Each row is where one point has got to under a steady rotation. How many ticks took it there?
The counts run from 0 to 316.
[-11   3  -6 -12  15  12  -1  -9   2 -13  -4  -3  20  -9   9  -2 -10  -4
   7 -27 -23   9  -6  10  21  -1   8  16   6  11  -9  -5  -4  11  -7 -44
  22  20 -12 -15   2   2   2 -14 -12   0  10   7   6 -32   5   9 -21  -5
   5 -13  16  -4  11  -5  -4  -1 -16   2   4  12   4   0  -7] : 27
[-17   2  -7  -1  -6  -1  -1 -17  -7 -13   1 -11  13  -1   7   1   4  17
  17 -11 -42  -9  -7  19  19   2   0  -5   7  -3  -1   9  -8  -4 -14 -24
   2   4 -25 -13 -11  -4   4  -1  23  -3  11   6   1 -17   5   9 -24  -6
 -13 -34   5  14   9   8 -21   6  -7   2   4  -5  18   3  -6] : 67
[  5  16  -5  -4   4  -7   3 -26   4 -15  -9  -3  -4 -10  11  -1  -2   7
   8 -17 -21  20 -15   9  -1  13  24   8 -13 -14 -24  -3  -9   3  -6 -24
   9   8  -6 -17 -20  14  -6 -21  -7  -7  11   3   0 -18  -7   3  -2 -13
 -16 -13  15   7 -15 -14  14   6 -17   5 -21  -4  25   6  -8] : 141
[ -9  -9 -21  12   3   4  10 -21   8 -12  16 -11   2 -10   9   5 -11  19
  -2  -3 -24  18 -16   6   6  -9   2   4 -14 -11  20  -1 -12  10  -2 -26
  10  14 -29   1  -2  -4   7 -20  -6   2   7   3  -4 -22 -15   9  -6   2
 -10 -14   2 -14 -22  15  -8   8 -30  18   4  11   3   1  -3] : 204
[  1  -4 -10   2  23  -3  -1  -6  -1 -12  14  11   3 -15  18  -1  -2  15
   6 -11 -41   2   0   4   7  15   0   5   3  -4   6  -1 -14  -4 -22 -20
  16   0 -21 -19  11  13  -3 -24   3  25   1  -7 -12   1  -9  10 -24 -20
  -5   0   8   7   5   2 -19  -2 -14 -10 -12  -8   3  16 -10] : 106
[ -3  13 -16  13  11  -4  -1 -11  -4  -9  -2 -11  -2   0   4   4  11  10
  20  -2 -40  -1  -3  15  27   5   5  11  15   2   3   3  -7  15  -9 -30
   7   4 -24 -20  -8   7 -11  -1   0   0  14   0  -4 -18  18   5 -22   2
 -15 -15   8   6  -6  15 -16  16 -15   1 -14  -8  19 -11  -7] : 219
[ -6 -14 -13   6   1  12  12 -10  15 -13  16 -16  10 -12   8  -1  -9   6
  -1  -8 -26  13 -20  20  22  -9   0  -4 -13 -19   8 -10 -16   9  -4 -26
   6  11 -27  -6 -10  -5  12  -4  -7   5  19   7  -9 -22   5   8 -11   0
  -7 -16   5 -17 -11  18  -3  -2 -27   9   2  -4   7   2  -6] : 201
[-15  -1  -4  -1  -5 -11   5 -27   3 -15  -3 -15   0   0   3  -2   1  23
  15 -15 -27   3 -14   6  -5   0  -5  -3  -8 -28  -5  17   1   2  -5 -24
  12   3 -26  -5  -3  12  13 -21  17 -11  -3  11   6 -16  -9  10  -7   3
 -14 -23  19   8   0   4  12  -8 -25   1  -2  20   9   6   2] : 314
[  2   6  -9 -18  13   7   2 -11   7 -22   2 -20  12 -11   6 -11  -9  -1
  -8 -27  -5   9 -23  19  12  -6   5  19   4  -2  -3   8 -14  -1   0 -18
  26  17 -20  -3 -10   9   7 -22 -10   0  12  14   2 -23  -1  14 -14   3
 -14 -15  21  -2  -9  -3  12 -17 -20   4 -13  11   8  19 -12] : 32
[  1  -1 -12 -17  21  -3  -2  -1 -16 -10  -9   5   5 -10  10 -23   3  19
  15   0 -16  13 -17  15   3  14  15  -4   7  11   4   5  -6  13 -23 -11
  18  -2 -26 -14  17   5   9  -4  -4  13  16  -3   8 -16  -7  15 -24 -18
  -2 -14  20   5 -13  13  -5  -3 -12   4 -26  -8   2   5 -15] : 16
[ -4  -8   4  -7   5  -2  -6 -22  -1  -2  -9  -2  -4  -6   7  -7  -1  26
  18 -21 -17  18  -7   0  -7   6   8  -7 -19 -15  -3 -12   6  10 -15 -16
  17  -1 -29  -8   8   7  15 -15  -3  -5   1   7  16 -12   1  25  -9   8
  -6 -23  25  -5  -8   8   7  -7 -25  11  -7  23  -7   2 -11] : 163
[ -2  -2 -19  11  12  -1   6  -7   7 -14   9  -5  -8 -13   5  10   8  22
   3 -15 -24  10 -12   7   9  13  19 -21 -21 -14   2  -7  -6  15  -2 -33
   3  -6 -27 -17  -3  12  21  -3  -8   3  -2   5  -3 -23  21   9 -23  14
   0  -3   5  -6  -7  16  -5  -2 -19  -4   1   8  -1  -1  -5] : 3
[-15 -16 -15  -7   5   7   7  -5 -15 -10 -13  -1  18 -14   6   4   6  20
  22 -17 -27   9 -25   6  -2  14   7  -4  -3  22  -2   3  -5   9 -15 -26
   2  12  -6 -24   1  -6  15  -6  -6   8   3  -5  12 -26   7  10 -30  -5
  -6  -8   9  11  -6   7 -16  -1  -4  -5   3 -14   9   3 -16] : 175
[ -6  -6 -17   8   5  -7  -2  -3  -5  -5  13   4   4 -29  12  23  14  27
   9 -16 -34  -2 -28  -6  -2   9   7 -13  -9  12  11  -5  -9   6  -7 -18
   2   2 -17 -20  -9  -3  13 -14 -14   2   0   5  -6 -13  15   5 -25   7
 -18  -5   4   0 -11  -1 -19   0 -11 -12   6   0   6   6 -14] : 88
[ 15   2   0  -3   1 -13 -11  -8  -2 -12   2  -3  -3 -21   4  -1  17  23
  16 -20 -22  -4 -31   9  -4   4  -6   1   5  -1  16  -4   6   1  -9   2
  13  -5 -27 -14  -2   3   8 -19  -4  -1   1   9  -1  -4  11  20 -17   8
 -30 -15  28   2 -10  -3   5 -20 -13  -4 -11   5   7  16 -14] : 81
[ -5   2  -5  14   1 -12 -15 -23  -8  -6  -3  -6  -6  12  -1  -4  13  15
  18  -6 -33   8 -13  17  11  10   6  19  16  -7  -5   8  -6 -12  -7 -19
  -1  -5 -18 -17   4  16   1  -7   6   4  -1   4  -2 -11   2  11 -23 -13
 -20 -24  18  11 -12  10 -23  -9 -18  -1  -9  -8  24  -4 -12] : 62
[-10  -2  -4   2   1  -8   8 -24  -4 -13   0   2  -1  -7  11   9  -4  20
   3 -11 -43   9   4  12  -3  10  13 -20 -26 -14  -5  -2  -4  -5  -9 -33
   9   0 -23 -13  -5   8  11 -12  10  10 -10  13   1 -22   8  13 -17  11
  -6 -19   7   1  14  11 -17   3  -3   2   7   1   1   9  -1] : 155
[ -2 -13 -15   7  23   1   7  -8   9 -18   2   1   8   0   7   0   4   5
  13 -24 -44  -8  -2  12  23   7  -6  12   4 -14  -2  -4 -12   2  -7 -33
   6   6 -19 -20   4  19  10 -14  -6  12   7  -1 -10 -12   5   8 -26 -17
   4   2   3   5  12   9  -6 -12 -22 -12   1   1   9   6  -3] : 110
[-11   1  -4   9  -1 -12 -17 -19 -10  -4   0  -6  -3  11   2  -5  11  16
  16  -4 -36   5 -12  18  10   8   3  10  15  -7  -7   7  -4 -12  -9 -17
   5  -7 -16 -21   0  15   1  -7   9   5   4   5  -2 -12   5   9 -25 -10
 -22 -25  19  10  -8  16 -23 -11 -16  -3  -8  -8  22  -4 -12] : 63
[ -3 -10 -13  -3  15   4  -9 -11 -24   3  -8  -2   1 -15   1  -1   7  26
  21 -10 -23  14 -21   4 -12  15   8  -8  -5  11   5  -5  -6  12 -18 -17
  11   2  -9 -25   7   6   6  -6  -5   8   1  -2   8 -20  12  10 -27   7
 -14  -9  14   7 -14  18 -21  -5 -11  -5 -10 -13   6   8 -21] : 172
[  6 -13  -2  12   0  -8   5 -15   2 -14   1   6   5  -5   6   2   1   1
   5  -7 -36  13 -17  31  15  -3   5   7  -8   1   7 -17  -6  -8   7 -22
   2   7 -18 -14  -3  -3   9  -6 -26  13   6  13  -2 -30   9  14 -14  -4
 -15 -10  13 -20 -11  18 -15  -8  -8  10   7 -14  13  -9  -6] : 44
[ -1 -10 -20   2   3  -2  11 -20   8 -18   4 -12  -7  -4   3  -7  -3  19
   0  -2 -28  17 -19   8   5  -2  -2  10 -16 -12  15   8  -5   4  -1 -12
   8   8 -27  -5   0   0   2 -28  -6   4   4 -14   0 -18 -21  18  -3  -8
 -21  -3   8  -6 -34  12   7   3 -22  18  -8   5   7   3  -8] : 207
[-16   0  -2   3  -5  -9 -13 -19 -13  -6   0  -7   1   6   2  -6   8  14
  15  -2 -41   1 -10  19   9   8   2   3  12  -7  -8   7  -5 -10 -10 -18
   5  -8 -18 -19  -5  11  -4  -5  14   5   8   5  -2 -11   4  10 -26  -8
 -22 -29  20   8   0  16 -24 -10 -14  -5  -8 -12  22  -4 -13] : 64
[ -7  16 -17  -4  -3  -6   1 -17   2 -22  -6 -13   6  -3   3   0  10   8
  10 -21 -28   3 -13   8  21  -2  16  15   4  -5  -6  11   3   6  -3 -29
  13   9 -14 -16 -14   3  -4 -20   9 -20   6  -5   2 -30  -3   8 -12 -11
 -16 -20   7  11  -6 -19  14   5 -20   2  -1  15  23   0  -4] : 226
[  4  -4  -3   8   5  -8  16 -27   6 -17  -7   0   4 -11  15   7  -3  15
  15 -16 -25  12 -22   5  -7   4   3  15 -14  -3  -6  -8  -9   0  -4 -18
  -6  22 -19  -7 -12  -6   7 -24 -20   0  12   4   5 -16 -21  13   6 -19
 -13 -16  13  -8 -20  -4   9  13  -9  21  -5  -2  18  -3   1] : 293
[-17 -11  -8  -2  17   2   4 -13   6  -7   8  -1   6  -3  10  -6  -3   3
   6 -20 -41  -7  -2   7  15  -7  -7   4   3 -19  -5  -5 -14   5  -3 -32
  27   8 -18 -13   0  19   8 -18 -10   4  18   8  -8 -15   2   3 -20  -4
  -3  -8   5  -9  17  14  -2  -9 -33 -11  -1  10   4  -2  -7] : 113
[  2   4 -15  -2  30  -1  -1  -6 -17 -13  -7   3  10  -8  11  -5   2  16
  14  -8 -23   4 -11  11   9  16  15   6  12  21  13   7  -9  12 -17 -26
  14   8 -26 -13  18   4   6  -4  -2  16   2   1   8 -19   0  15 -32 -10
   2  -9  13  10   0  11 -21   2  -6   2 -12  -6   0   6  -9] : 19
[  2  -3  -6  -3  -7  -9   1  -2   5 -18   6  14   6 -24  13  10  11  13
   7 -19 -45   2  -9  12  17   6  20 -21 -21   3   4 -20   8  -2  -4 -18
   5  -5 -25 -22 -12  -7   6 -16  -9   2   4   1  -4 -22  14  15 -16  -1
 -13 -11   8 -11   5  -6  -6   0  -5   2   9   2   1   4  -6] : 242
[ 17  12  -5  -4  20   6   0 -12  -7 -18   9 -12   6 -25  11   5 -12   7
   2 -15 -11  21 -25  10  -2   7  -5  24   7  -1   6   3  -9   1 -15 -31
  15  10 -17  -9  12   8   2 -24  -1  10  -9  12  -6 -12  -7  13 -12  -2
 -11  -1  28   7 -15  -4  -5  -9  -8   1 -13   4   6  22  -3] : 188
[ -5  -8 -20  -8   2   1   4   0   0 -15   6  -2  10 -26   8  15  13  18
  10 -13 -35  -3 -32  -1   4  13   7 -14 -13   1  -7  -5  -9   5  -3 -23
  -6  -2 -11 -25 -13  -1  18 -18 -19  -6  12  -4 -11 -21   5   1 -17  -8
 -16  -1   4  -2 -19   0  -1  -3 -12 -10   4   1  11  -5 -10] : 91
[-23  -3 -10 -13  21  -4   1  -7  -7 -12  -3   1  13  -4  18  -1  -4  15
   6 -15 -39 -12  -7   7   6  12  -4  -1  10   8 -10  11 -15  -7  -8 -27
  10   4 -23 -11   3  11  18 -17 -10  11  10   6   3 -16 -10  10 -30 -14
  -1 -13  12   7  11  13 -15  -2  -6  -9   3  11   1  -7 -10] : 264
[  0  -6   1  -1   5  -2  -7 -23   2  -7 -10  -2  -3  -3   6  -5  -1  24
  17 -23 -21  17  -6   4  -4   6   6  -8 -17 -19  -6 -16   6   9 -12 -24
  14  -3 -27 -10  10  11  16 -14  -6  -9   2   9  14 -18   2  23  -5   7
  -3 -21  23  -9  -6  10   9  -7 -24  14  -3  24  -3  -3  -5] : 162
[ 14  -2  -8   6  13  -1  -5 -23  -7  -8   9   1   5 -14   7  -5 -11   4
  -6 -16  -9  19 -19  20   0  -8  14  13  -2   6  23  -7 -12  -3  -2 -12
  26  17 -18  -2   4   0  -2 -15  -9  13  -2  18  -5 -22  -4  19 -12   1
 -12 -21  11  -5  -9  -1 -17 -12 -19  11  -2 -10  10  28 -13] : 37
[  0   6  -7 -20  -7   4  -7 -18 -16 -18  -4 -16   3 -16   1   4  -2  15
  10 -14 -41  -6  -9  12   4  -2  -8  -7  -5 -15  -2  -2   5   1 -10 -25
  16  -2 -17 -17  -7   5   0 -25  14 -21   4   3   0 -25  -4  13  -2   8
 -26 -17  12   8  -3  -1   3  -4 -12   9   5  20   8   5  -5] : 73
[ -7 -10 -22  -4  12  -1   2 -10   2 -13  -8   1   1  -4   7  -7   6  23
  11 -16 -12  18 -19  -4   3   9  25  -5 -15  -1   0   4   0  15  -9 -23
   7   2 -25  -9  11   3  22 -14 -12  -6   3 -10  12 -25 -14  16 -16 -17
   6 -10   7   0 -21   1   9  -1 -28   9  -3  21   0  -3  -9] : 10
[ -4  -1  -2   9   3  -8   3 -26  -6 -13   2   5  -3  -9  13   7  -3  16
   6 -10 -39   7   2  20  -2  12  15 -20 -21 -15  -3  -6  -6  -5 -10 -33
  11  -2 -22 -17  -2   7  10  -7  11   9 -10  18  -2 -23  10  11 -15   6
  -4 -21   9   1  14  13 -20   1  -6   4   5  -3   3  12   1] : 154
[ -4   8  -5   1  12 -13  16 -12   3  -9 -13   4   4 -13  14   0   7   7
  17 -10 -35  -2  -9  16   6   5  13  -6  -3   6  -7  -8 -12  12  -1 -19
  13  17 -17 -16 -24  -1  -2  -7 -22   7  28  11   2 -21  13   3 -14   3
 -18 -15  12 -11   3  11   0  19  -6   2 -18 -19  14  -9  -7] : 133
[ 15  -1  -1  -4   2  -8  -9  -2  -3 -12   1  -3   1 -24   2   2  19  21
  20 -21 -23  -4 -29  12   0   6  -2  -6   5  -2  15  -7   3   2 -10   4
  10  -7 -29 -18  -4   2   8 -15  -5   1   6   9  -2  -2  16  19 -16   8
 -29 -12  26   0 -11   1   4 -20 -13  -4 -13  -2   8  18 -16] : 82
[  2  -5  -7  16   5 -17  -6 -16  -1  -1  -2   7  -7   1   6 -12  10  17
  19   6 -31  18 -10  11   5  -2   3  19   8  -1  18  -4   3   8 -10 -11
  14   2 -29 -12  16   0  -7 -14  -6  11   7  -6   4 -12 -11  17 -13 -19
 -17 -15  23  -8 -19  14  -9   7 -24  15 -14  -5  11  -9  -5] : 212
[  9   7   9   8   7 -15   1 -23   3  -6  -4   0  -8  -9  17  -6  -1  16
  14  -4 -25  18 -19  11  -8  14  -1  15   3 -12 -11  -6 -11  -4 -12  -9
   3   3 -20 -14  -7   8  -5 -16  -8  14  14  10  -2   5 -12   9  -3 -15
 -23 -19  32  -4 -19   8  -1   2 -12   5 -28 -14  20   1  -6] : 298
[-13   2  -3 -17  11   7   2  -8 -14 -10  -7 -13  17 -19  13   5  -3   9
   8  -9 -22   9 -32   7  -2   8  -5   5   8   7 -19   7  -6  11 -10 -41
  10   8  -8 -16   4   3  17 -15 -13  -1   9  16   4 -30   0  -1 -17  -2
  -9 -10  28  -5  -8   9  -4  -2 -11  -5  -3   9   5 -13  -3] : 180
[  6  10   4   5   3 -12  -1 -31   3 -10  -8   6  -1  -4  12  -6   0   5
  14 -17 -14  26 -16  11   1  11  30   8  -8 -12 -18  -6  -9   0 -11 -22
  10   6 -10 -18  -9  10  -4 -15  -1  -5   7   9   3 -14 -10  10  -2 -22
  -7 -23  16   2  -8 -19   9   1 -21   6 -19  -5  26  12  -6] : 143
[ -1  -7 -20   1  20   0  16 -21   9 -17   0 -10   5  -3   5  -8  -5  13
   9 -24 -19  -9 -12   9   9  -9   0   3  -3 -15  15   7 -19  15   0 -15
  21  20 -30   0  -4   9  11 -16  -5  -7  19   7   0 -16 -10  12  -7  -2
  -1 -13  -5  -1  -1   3  13  -2 -29   8  -5  14   6  18  -5] : 118
